The rows of Z fall into 4 groups, and each row is roughly a mix of its group's hidden directions.
Z:
[[ 22  16 -28  -7  44  53 -50  23   3   7]
 [-26 -24 -69  -8 -35 -24  22  14   4  29]
 [-45   3  -9  15  43  18  14   2  -8 -68]
 [ -1 -15  20 -10  62  45   6 -28  27 -36]
 [-45  42 -44  39  16  -3   3  -1  42 -10]
 [ 19  45  16 -41 -37  -5   4  11  36  47]
 [ -9 -37   2 -52  -6  21  19  30  50 -32]
 [-20  22  -5   3  43 -22  31 -21 -69  -2]
 [-24 -43   4  46  39  22   9 -21 -27 -40]
 [ 33  32  30 -36  26 -26  16 -44  33  23]
 [-38 -21 -13  -5  11  48  28  39 -51   2]
 [ 53 -11 -35  30  16 -15 -19 -13  23  54]
 [ 53  12 -20  37 -36  10 -39 -17 -36  14]
 [-44  14  -3 -28 -30  15 -24  29  61 -16]
 [ -5   2  -3 -13 -69 -55  -5  27 -18 -19]
 [ 31   2 -71   7  48 -18 -13 -16   0  16]
 [-28  20  49  54   7   7 -26  35 -30  10]
 [ 30   2  51 -32 -27 -55 -18  -2 -22 -19]
 [ 70  -7   6  32  26  -4 -19  -8 -13 -46]
 [ 12 -26   3 -31 -44 -26  -8  61  14 -31]
 [  8   1 -26 -46  25 -26  -5 -13  53 -47]
 [-19  31 -40  -7 -41 -18 -14  61   3  22]
 [ 16   8  -7  18  19  81  -7 -22  34  13]
 [ 45 -27  28   2 -19 -45   5  30 -10 -50]
 [  6 -21  28 -30  37  38  33  31  34  35]
 [-17  14  -2 -48 -50  17 -10  46  14  37]
 [-39   3  22 -30 -48 -35  45 -24  15  -9]
 [-11 -19  43  -5  24  13  31  32  17  63]
 [-13  38 -40 -22 -12 -43 -15   8  12 -57]
 [ 26  12  -3 -48 -17  -6 -13 -39 -16 -63]
 [ 62   9   7   0   8 -17  -6 -64  -2  31]
 [ -7 -33  26 -68 -21 -17  44  13  12   6]
 [-26 -38 -43  42 -15 -27   1  17  10  48]
 [-12  36  50  27 -18 -38 -19  -6 -38 -33]
 [ 13  46  -5 -30  25  36  25  59 -11   7]
 [ 23  20   1  32 -26 -33  -8 -39 -39 -51]
 [-12  11 -75  57 -11  -4  -4   1 -10  11]
 [ -1 -53 -19  45 -16  24  27 -18  -5  49]
 [-24  28 -22  49   4  55  18 -13  40   5]
 [ -8 -27   2  13 -22 -76   4 -47   5  -4]
 [-68  17 -35 -44  -9  -9  21   2  19 -18]
 [-59 -18  -5  -9 -45  25  28 -26  11  35]
 [ 49  -6 -12  13  54  15 -38 -15  38 -20]
 [-45  32 -33 -30   9   4 -10   3  33 -55]
 [ 24 -11  38 -21  27 -65 -36 -19   7 -14]
 [ 41 -26  39 -10  56   1 -31  30  16  13]
 [  9  69  19 -12  11 -37 -12  22  15  41]
 [-19  -6   3  31 -61 -23 -15  29   4  51]
 [-18  -8   2  10 -55  25  27   9 -37  55]
 [-21 -12  28 -16   9 -63 -37 -41  27  -1]
 [ 40  -4  23  11 -13  -3 -30 -18   5 -76]
 [ -2  21 -51  18  51  -6  19 -43  34  -6]
 [-33 -18 -25 -38 -51 -29  38  28   8  12]
 [ -4  25 -59  33 -24 -13   6 -29  32 -40]
 [-15 -61  16 -16 -33  10  -2  38 -47   3]
 [ -8  42  22   4  52  -4 -58  21  20  -5]
 [ 52   7 -15 -12  38 -20  20 -43 -46   0]
 [-22  -8 -19 -21 -39  -2  40 -60  18 -32]
 [-38  11  22  -1  58 -41   6  39 -25  11]
 [-24  21  45 -19 -13  44  10 -48  38   4]
 [ 11  19 -65  50  22 -15  -9  25  15 -22]
 [  5  59 -15  12 -10 -14  23 -22  40  51]
 [ -5  -6  25 -39  54  24  -3  20  55  16]
 [-75  -8   2  10  25   9  42   5 -32 -11]
 [-37 -16 -31 -10  37  33  51 -25  -1  31]
 [ 22  32 -44   0  40 -43 -23  34  14 -25]
 [ -5 -52  15 -61   3 -39  29  -1 -19   4]
 [  2 -40  -8   1  28  21   9  56  25  51]
 [ 66   3  19 -14 -11 -54   0  -1 -35  10]
 [  2  37  26 -43  43 -25  18 -12 -51  -3]
 [-10  54 -57 -32 -16  -2 -11  23 -23 -25]
 [-11  25   2  55 -18 -63   8   0 -34  14]
 [ 26   9  34  23  14 -51 -13 -36  52   4]
 [ 16 -17  16  20  50  45 -31 -20  -6 -47]
 [-44  14  41 -50  31  38   8  12  19 -12]
 [-17  22   7  25  26  58  16  48  10  36]
 [-44  11  -9 -36 -23  53  31  -9  -2  40]
 [-39 -15  -4 -44  12  11  41   5  51  34]
 [-13  36  24 -45   5   0 -20 -15  68   3]
 [-24  17  23 -27  27  26  13 -53  51 -17]
 [ 24  -1   2  -4  10 -35 -57 -37   3 -54]
 [-12  21  36 -16  23 -35  17  23 -16  67]
 [  1  22 -41  40  38  41 -11   2   6  48]
 [ 39 -55 -10 -29 -27   3  18   0  47 -24]
 [ 19  41 -42  16   8  21 -39 -20 -54   3]
 [-24 -12  64  -2  19   4  -5  60  25  -2]
 [ -3 -30  -5  55   3 -16 -13 -21 -44 -51]
 [ -9  32  44  52   3 -15  30  21 -31  35]
 [ -8   3  -4 -72  35  11  40 -33  -5   8]
 [-48  17 -41  -6  -9  53   7 -18  40 -16]
 [ 33  22 -19 -31 -43 -62 -19  12  11 -14]
 [-30   7   0 -21  -4  13 -30  69   5 -46]
 [ 26  21 -30 -30 -62 -21  13 -18  32  28]
 [ 12  24  -7   6 -22 -59  21  29 -54  19]
 [-33  -2 -12 -23  41  46  33 -38  -7  33]
 [ 53  -1 -11  59  21  27 -31 -25  -8  12]
 [ 47 -24   0 -49  -7 -31  18   1  16 -52]
 [-60  12 -44  26 -37   7 -15   7  26  26]
 [ 37 -58  23   7  15   6 -16 -44  27 -30]
 [ 40   3  18 -24   9  -8 -22  12 -29  73]
 [-42 -32   5  19  -1  29 -24  21  14  65]
 [ 47 -29  14  66 -11  22 -25   1   2  24]
 [ 36 -42  36  47  18 -24  -4  28  27  20]
 [ 29 -11 -27 -60 -10  52  10   1  -1 -36]
 [-24   6  46  -1  14   9 -31  53 -13 -49]
 [ 21  24  -3 -65  36 -19  25 -33 -27   2]
 [-41  18  51  18  -2  11 -12  63 -18  -3]
 [-34  56 -40  26 -25  20  15  27 -28   8]
 [ 37 -35  23 -24  46  39  17  21  36   5]
 [ 35   4  16 -29 -78  -8 -10   5  -2  30]
 [ 55 -46  -3  48 -29  24   3 -15 -11  11]
 [-22  30  35   1   6  32  12 -68  24  17]
 [ 14  14 -23 -11 -75 -37   2 -14  19 -30]
 [ -7 -40  48  20  19  20  37  -1  30  45]
 [  8 -25  24  38   8 -37  30  15 -60 -25]
 [ 22 -16 -19  -4  64  16  -2 -30  51 -19]
 [ 14 -22  46 -40  22  63   4  -7  22  -3]
 [ 38  57  -6  21 -31  24 -41  -7  30  -6]
 [ 58 -24 -52  28  35  -9 -16 -17   0 -12]
 [-15  48  32  31  48  23 -29  35   3   0]
 [-21  35  -3   1 -11  54 -18  -4 -64 -13]
 [ 46 -30  21  39  12  -9   5 -48  44  -3]
 [-28  31  24  -7  12 -60  -5  52 -22  11]
 [ 11 -39 -46  52 -39  15  -1 -24 -15 -18]
 [ 35 -17  19  73   0  23 -36  14   4 -10]
 [-56  38  22   6  -8 -31  19   3 -36  39]
 [  2  -7 -25 -27 -42 -36  23 -14 -11  64]
 [ -5 -26  45 -14 -54  -1   9  49  28  19]]

In each list below, two rows fit none of the groups, and each other row fits one group, some only roughly. Which are they? Name them in the order they come.
  z603: [ 42   0   0 -46   9  58  14  14  37  17]
  z747: [-26  21  -2 -24  62 -35  28  15   0  40]
  z463: [-43  -7  39  -9  -1 -27  33   4  55  33]
  z955: [ 17 -39  21 -78   2 -21  15 -18   9   0]
  z11: [ 24  27   5 -46  53 -35  15   0  32 -27]
  z693: [ -2  -3  19 -27   5  50  10  74  13  -3]
  z961: [-33   5  45 -15   4 -44  15  21  58   7]
  z825: [ 13 -26   8  14  40 -40 -11  68  14  13]
  z775: [-15  14 -11   0  -4 -44  -4  46 -25  65]
  z332: [  7 -25  -9   7 -16  56 -41  39 -38  24]
  z321: [ 11 -49 -37 -13 -39  25  37  30  -2  30]
	z603 z693
  z519: [ 64 -50  21  16  15  35   2  -5  12 -20]
  z284: [ -5  28 -47  20 -50  28 -15   8 -32  37]
  z302: [-13  27 -11   3  32 -51 -25  37   7  52]
  z947: [-12  11  54  -6  15  41  17 -32 -37  39]
  z124: [ -6 -24   0  21 -41  28  22  31 -67   7]
  z902: [-13  12 -26  68  37 -30 -20  -5 -28 -16]
  z959: [ 30   3  38  41   4  44 -44  13  29  22]
  z780: [ 13  14  11  21  32 -35  23  59 -12  46]
  z70: [ 20 -22  62  52  -4 -24 -14  27 -10 -18]
  z323: [-18  -2  45 -10 -76  -1  15  13   4  26]
  z385: [-28  33 -21   0 -46  52  15 -28 -32 -16]
  z898: [ 13  18  50 -39 -21 -10  10  19 -53  32]
  z442: [-19 -12 -50  -9  -9  27  21 -40  18  55]
  z175: [  2  33  -1   5  20   5 -18 -11  39 -76]
	z284 z947
  z724: [-21  23  49 -16 -18  19 -30  41  27  42]
  z665: [ 11 -38  -5  18 -68  21 -19 -10  39 -21]
  z285: [-44  -2 -27 -30  47  -4   4  56  -7  23]
  z144: [  0  -8 -19   2  67   9  10  -4  45  48]
  z912: [-19 -30 -60  21 -33  13  44 -22  19  -5]
  z616: [-42 -16   0 -36  -2  12  43 -12  -3 -62]
  z586: [-50  41  41  -9   2 -41   1 -30  24  18]
  z572: [ 11 -14  63  21  27  30 -35   7 -37 -19]
  z12: [ 15 -21  19 -67 -27 -16  -2 -43 -15 -29]
  z847: [ -5  40 -39 -19 -10 -53  30 -13  16  40]
  z763: [ 50   2   8   8  72  10   0   9 -25  28]
	z665 z763
  z876: [ 15 -18  46  40   5  25  23 -55  -6  30]
  z781: [-25  -2 -61 -21  45  10   1  25  32 -29]
  z637: [-23   5  71   4 -42 -26   7  35   7 -10]
  z583: [ 20 -50 -13  -1 -41 -18  37 -10  -8  52]
  z211: [  2  20 -48  21 -21 -17 -10  -5 -73   3]
  z750: [ 24  -9  55 -56  -5  34  18 -26  -4 -20]
  z582: [-23   0 -53 -30  43  29  19 -19 -24 -34]
  z396: [ 27 -48  16 -50  20  25 -26   0  42  -2]
  z490: [ 11  -5  13 -74 -30 -32 -15 -20 -33  -3]
  z262: [-14 -27  47  40  -6  31  11 -29 -14 -49]
  z871: [-43  13  31 -53  15 -26  36  18 -26 -20]
  z620: [ 55 -27  34 -21 -24  -9   7  -8  10 -56]
  z247: [ 18   1 -18  46  31  29  18  58  -3  34]
  z975: [  3  26 -17 -43 -55   5  29   3  -3  52]
  z672: [-26  53 -18   6 -35 -22 -43  19   9  40]
	z620 z975
  z916: [-35  39 -49  35 -26  -6  41  21   0  12]
  z527: [ 12  42   0  39  34   6 -20   1  -7  66]
  z977: [ 14 -21  23   6  62 -10 -29  42 -30 -28]
  z276: [  5  15  -9  23 -18  67  -9  -4 -45  40]
  z419: [ -5  22  23   0 -13 -38 -18  47   8  65]
  z161: [ 33 -79  14 -23 -10  13  -3 -22  20  15]
  z786: [-10 -34 -51  37  36  12  24 -45   7   1]
  z909: [-24  14 -17 -11 -68 -23  10  37  24 -31]
  z42: [ 35   1   2  -3  -9  -1   1 -27 -17  84]
  z196: [  7  12  19 -20 -46  19 -45  44 -17 -42]
  z636: [ 32 -64  21   3 -28  27   3 -26 -38  17]
  z187: [ 24 -30  17  11 -47   7 -12  14  24  66]
  z521: [ 50 -20  59   7  33 -34   7 -11   1 -22]
  z895: [ 12  -5   6  44  12 -50 -25  30  52 -19]
  z828: [ 25 -12 -32  35  26  54 -10 -17 -49  -3]
	z977 z895
  z430: [ -7  -3  19  63  37  25  13 -10 -51  13]
  z443: [-36  39  -7 -57  17   6  16 -14 -16  47]
  z270: [ -9  -3 -22  17 -89 -16   6  10   1 -17]
  z645: [-40  -7  28  -1  10  54   6 -10   4  61]
  z827: [ 36 -37 -52  -4  34   9   4 -13  12 -49]
  z532: [ -7 -11  35 -44  -6   2  10  -6  72 -27]
  z650: [ 30   3   1  44 -16 -34 -55   6  45  -9]
  z400: [ 55 -29   1  33  17  17 -38  46  -6 -17]
  z736: [ 14  14   2  25  34 -47 -22  26 -45  43]
  z729: [-50  30 -16 -34  17  21  32 -49 -10 -20]
  z641: [-36  59 -37  44 -13  -9 -17 -15 -15 -17]
  z746: [ 20 -17 -31  48  68 -23  -4  -5  -8  14]
  z62: [ 65  -2 -15  -2  47 -33 -34 -19   5   9]
  z600: [ 47   1  50  11  34   8  -3 -15 -40  39]
  z227: [ 58 -58  17   9  27 -33 -12  18   6   1]
	z650 z62
  z927: [ 25  15  20 -21 -67  -8  -9 -36 -32  26]
  z340: [-10   6  49  52  -6 -23 -38 -34 -31   7]
  z941: [ -6 -24 -44  50  -4  34  10  -1 -38 -39]
  z783: [ 26 -44 -42 -11 -59 -19  -9 -15 -22 -18]
  z122: [ -7   8  63 -39 -18  19 -20  36  33  18]
  z320: [-19  23  29  30  18 -13  -9 -28 -54 -51]
  z896: [ 25  13  56 -18  28  19  15  54 -10  27]
  z806: [ 48  -9   3  28   8  -4  -6 -35  48  50]
  z23: [-22  10  15 -17 -54  -1  24 -36 -12 -58]
  z268: [ 22 -20 -38 -34  16  43  -1 -27  36 -41]
  z441: [ 20   6  38 -44   7  46  23 -24  46  13]
	z927 z941
  z41: [-40  16  13 -56  23 -14  17 -39  24  33]
  z341: [-61  -6  11  35 -24  -6  -3  43  -1 -42]
  z166: [-47 -29 -14 -27  -4 -10  70 -13  15   4]
  z102: [-31  43  47 -26 -27 -17  19  -5 -42  22]
  z935: [ 36  17 -18  54 -35 -14 -52   9   9  17]
  z366: [ -4 -19 -20   4 -30  65 -23  39 -21  32]
  z9: [ 11   4 -48  -1 -33  23  -8 -65  32  -2]
  z653: [ 15 -66  40 -14  16  12   5   9  23  45]
  z488: [ 13 -14  55  -5  51   3 -25  -5 -28 -44]
  z287: [ 15  -7   7 -66 -58  -7  20  -3  31  -1]
  z479: [ 27  18 -15 -23 -13   8 -65  48  -4 -29]
	z41 z9
  z293: [-13  -8  55 -52  27  -3  41 -14  27  12]
  z469: [ 21 -40 -33 -33  22  51  13   0 -34  27]
  z219: [  8 -39  -9  27  -6  64  23  14 -46  -4]
  z386: [ -6  16 -18   0 -10 -28 -20  57 -34  57]
  z632: [ 27  35  12 -37 -32 -23  23  -1 -58 -22]
  z146: [-61  39  21  -3  19  37  10 -20 -35 -10]
  z360: [  0 -53  40 -37  36   0  36  31  -9   8]
  z74: [ -1 -34  21  48 -48   3   2 -26 -50   0]
  z807: [ 16  56   9   5  32  23 -29  52 -29  -3]
  z882: [-44  42  -8 -59 -24  18  27  -9  13 -17]
  z86: [  0 -40 -18  45  10  42  22 -29  46 -10]
  z234: [-56  50  11   3 -25 -28 -19  32 -21  18]
	z469 z360
  z297: [-51 -28 -13 -28 -16   5  12 -30   5 -61]
  z625: [-18   6 -34 -30 -14 -46   4  48  -2  49]
  z816: [ 19 -43 -69  -9 -41  -3  -5 -13 -11 -20]
  z319: [ 50 -24  37 -36  12  29 -33  21  33   8]
  z921: [ 63  -6 -17  32 -16  16 -20 -51  19  16]
  z106: [-26  58 -14 -61  10 -24  -8 -10  -1 -23]
  z535: [-21 -35 -11 -24   9  75  24  27  -8  -9]
  z299: [ -3  -6  32 -16 -24  42 -42  38 -12 -49]
  z855: [-21   2   5  -6 -18  52  32 -54 -39 -20]
  z138: [ 30  15  26  59  -3 -28 -10 -51 -24  10]
	z297 z319
